(in the rows, 128 means zero)
The rows below fall into families. The same turns and mirrors carry the whole set onto itself and the rows of a family onto each other. For each named row, which other rows are in its family? Write them in the order they are listed.
These 28 rows form 7 families of 4 rows each.
j_584: [153 103  95 137 127 128 137 106 142]
j_521: [128 117 189 140 106 133 147 139 133]
j_659: [149 133 179 118  92 118 144 135 122]
j_890: [125 128  91 141 144 128 136 134 147]
j_227: [152 126  92 123 137 111 119 121 146]
j_838: [128 141 186 125 115 113 131 152 139]
j_820: [152 118 185 125 104 129 123 137 112]
j_725: [124 111 185 140 117 128 126 158 125]
j_807: [157 109 100 149 117 109 121 109 136]
j_678: [124 111 100 141 154 139 131 145 141]
j_78: [153 113  98 153 114 104 142 131 120]
j_138: [131 101  95 140 131 140 127 111 136]
j_911: [131 117 188 138 111 129 147 144 120]
j_497: [168 137 176 118 134 142 146 143 137]
j_895: [149 137 171 129 100 133 120 136  99]
j_649: [154 128 100 107 125 113 134 111 149]
j_3: [124 132 181 113 133 148 120 135 147]
j_148: [129 115 186 153 112 116 142 138 149]
j_220: [110 108 104 146 111 107 118 120 135]
j_785: [142 118 189 122 105 120 129 134 115]
j_564: [132 109 104 144 149 120 125 121 163]
j_947: [123 134 183 114 125 132 147 149 147]
j_15: [137 127  91 142 141 128 135 130 157]
j_680: [145 144 181 126 117 119 131 160 121]
j_934: [152 135  90 127 133 134 130 116 128]
j_207: [155 130 178 105 128 128 126 155 122]
j_36: [147 128  90 127 135 124 114 123 146]
j_593: [122 115  97 162 121 131 131 117 134]

The rest of the family of j_820: j_521, j_890, j_227
The rest of the family of j_78: j_497, j_3, j_220
The rest of the family of j_138: j_584, j_838, j_680
The rest of the family of j_593: j_807, j_947, j_207

The rows below fall into families. The same turns and mirrors carry the whole set onto itself and the rows of a family onto each other. For each named row, which other rows are in its family? Write them in the order they are listed.
These 40 rows form 8 families of 5 rows each.
j_379: [ 89 187 132 152 160 139 161 138 153 132 157 128 134 155  86 115 126 129]
j_360: [102 130 127 121 151 135 139 161 114 122 127 147 148 110  69 179 149 160]
j_958: [136 163 112 131  96 154 135 142 158 127 172 177 174 134 126 117 147 153]
j_27: [128 175 110 139 118 163 141 109 157 104 179 178 169 139 106 128 169 136]
j_192: [112 131 123 112 129 129 140 177 135 140 125 153 145 122  97 159 123 178]
j_666: [122 161 116 144 130 164 133 117 124  99 175 167 177 116  82 149 189 126]
j_927: [154 170 119 167 150 143 167 143 158  84 165 143 123 153 109 141 139 132]
j_655: [123 145 126 147 134 113 162 158  85 122 146 113 186 120 122 157 173 160]
j_13: [106 161 130 116 135 156 179 118 159 122 124 162 126 152 134 131 146 157]
j_769: [105 164 112 122 117 124 146 120 158 119 166 154 172 133 115  90 176 137]
j_206: [ 98 151 119 127 168 143 149 121 134 101 136 157 136 129  63 177 160 149]
j_694: [132 153 122 141 116 108 167 162 113 134 146 122 181 138 149 135 148 174]
j_266: [ 93 161 140 148 144 131 150 182 126 155 146 116 148 129  89 120 117 141]
j_26: [109 149 115 117 104 118 141 147 146 134 160 147 180 120 120  90 167 146]
j_86: [ 86 162 141 153 160 136 150 168 114 140 148 113 149 123  68 134 137 127]
j_453: [160 157 121 160 129 135 161 175 156 107 158 141 129 148 125 131 119 148]
j_118: [134 142 119 131  92 151 125 170 127 137 165 163 186 109 114 130 153 154]
j_994: [114 153 115 114 132 133 149 148 169 130 132 167 132 149 111 145 115 179]
j_938: [131 176 114 144 125 114 177 128 140 118 155 134 168 161 153 127 149 168]
j_131: [140 194 106 171 127 147 175 125 156 109 148 172 142 153 107 153 150 128]
j_46: [109 139 135 110 118 149 169 158 139 144 115 153 137 134 139 132 135 169]
j_984: [104 138 120 120 111 119 135 155 123 132 156 139 187 103 103 104 181 140]
j_215: [147 158 124 171 162 146 161 148 128  79 163 133 130 133  84 161 159 122]
j_324: [106 166 114 121 156 142 155 114 168 106 140 169 127 153  90 156 138 160]
j_322: [123 182 114 152 149 122 179 102 128  96 159 133 166 157 129 143 175 150]
j_130: [145 156 117 162 100 134 159 192 118 145 132 154 162 118 112 160 136 147]
j_179: [ 99 161 113 127 130 128 146 111 142 107 167 148 176 122  94 104 195 125]
j_2: [ 83 178 137 156 171 141 157 141 130 127 155 120 140 138  67 131 142 120]
j_338: [102 124 142 115 130 149 163 166 106 139 111 140 147 110 113 154 156 159]
j_843: [135 156 120 171 126 141 159 173  97 124 136 148 163 107  82 181 166 126]
j_56: [ 97 146 120 126 129 125 138 132 120 116 161 140 184 105  87 113 198 127]
j_296: [118 163 123 154 155 121 171 121  95  98 155 119 177 132 109 162 189 145]
j_953: [148 179 108 162 101 137 169 163 154 134 140 169 148 147 128 143 126 147]
j_176: [ 95 177 134 147 143 133 156 163 151 150 151 125 139 148 100 109 110 142]
j_817: [ 94 136 141 123 154 159 169 133 104 115 117 142 142 113  92 165 180 140]
j_782: [ 96 158 133 123 157 162 178 103 136 105 126 156 130 140 105 152 173 140]
j_91: [150 139 130 167 149 138 153 182 108  97 154 124 141 115  86 163 152 131]
j_145: [131 180 113 177 142 149 169 131 120 101 145 159 151 129  79 177 174 115]
j_187: [158 138 128 159 128 133 152 199 126 114 152 129 140 124 111 146 128 148]
j_87: [125 141 122 138 114 156 124 155 106 120 166 158 188  97  86 150 179 137]

The rest of the family of j_179: j_769, j_26, j_984, j_56
The rest of the family of j_176: j_379, j_266, j_86, j_2
The rest of the family of j_324: j_360, j_192, j_206, j_994
The rest of the family of j_91: j_927, j_453, j_215, j_187
The rest of the family of j_145: j_131, j_130, j_843, j_953

The rows below fall into families. The same turns and mirrors carry the whole set onto itself and the rows of a family onto each other. For each named row, which other rows are in its family? Write them in the order they are listed.
These 27 rows form 9 families of 3 rows each.
j_487: [115  84 115 136  78 133 119 105 189]
j_216: [134  82 122 122  83 117 114 114 190]
j_595: [ 98  97 103 122 154 146 114 136 151]
j_826: [ 92  88 118 148 136  60 117 122 186]
j_143: [ 96  89 116 126 164 147 118 130 157]
j_553: [ 87  92 111 157 133  69  93 122 187]
j_836: [128  79 120 129  86 127 113 102 196]
j_416: [123  88 116 126  81 132 120 106 191]
j_377: [ 80  93 118 151 135  66 114 116 184]
j_777: [ 84  95 118 165 137  70 110 119 180]
j_344: [126  79 113 137  78 130 114 124 186]
j_150: [102  92 115 158 152  67 126 115 185]
j_868: [124  78 123 137  76 121 116 112 184]
j_455: [139  84 113 137  84 128 114 116 184]
j_154: [ 86  89 112 143 138  64 108 115 193]
j_402: [ 99  92 112 124 161 140 121 135 148]
j_783: [ 99 103 115 135 158 147 118 119 147]
j_556: [132  73 115 135  86 127 116 113 193]
j_567: [139  93 115 124  86 114 106 120 193]
j_106: [ 83  99 113 150 141  67 107 126 190]
j_40: [ 99 111 108 123 158 141 122 123 147]
j_757: [106  99  99 127 150 143 120 131 139]
j_498: [106  95 105 127 159 150 119 119 150]
j_107: [ 99 107 108 128 156 148 111 130 148]
j_212: [ 92 103 117 159 145  67 119 117 186]
j_881: [100 105 105 124 141 140 129 128 134]
j_259: [ 94  95 113 160 135  65 103 117 185]

The rest of the family of j_107: j_377, j_556
The rest of the family of j_154: j_344, j_783
The rest of the family of j_259: j_416, j_402
The rest of the family of j_595: j_836, j_777
The rest of the family of j_150: j_567, j_881
The rest of the family of j_553: j_487, j_143

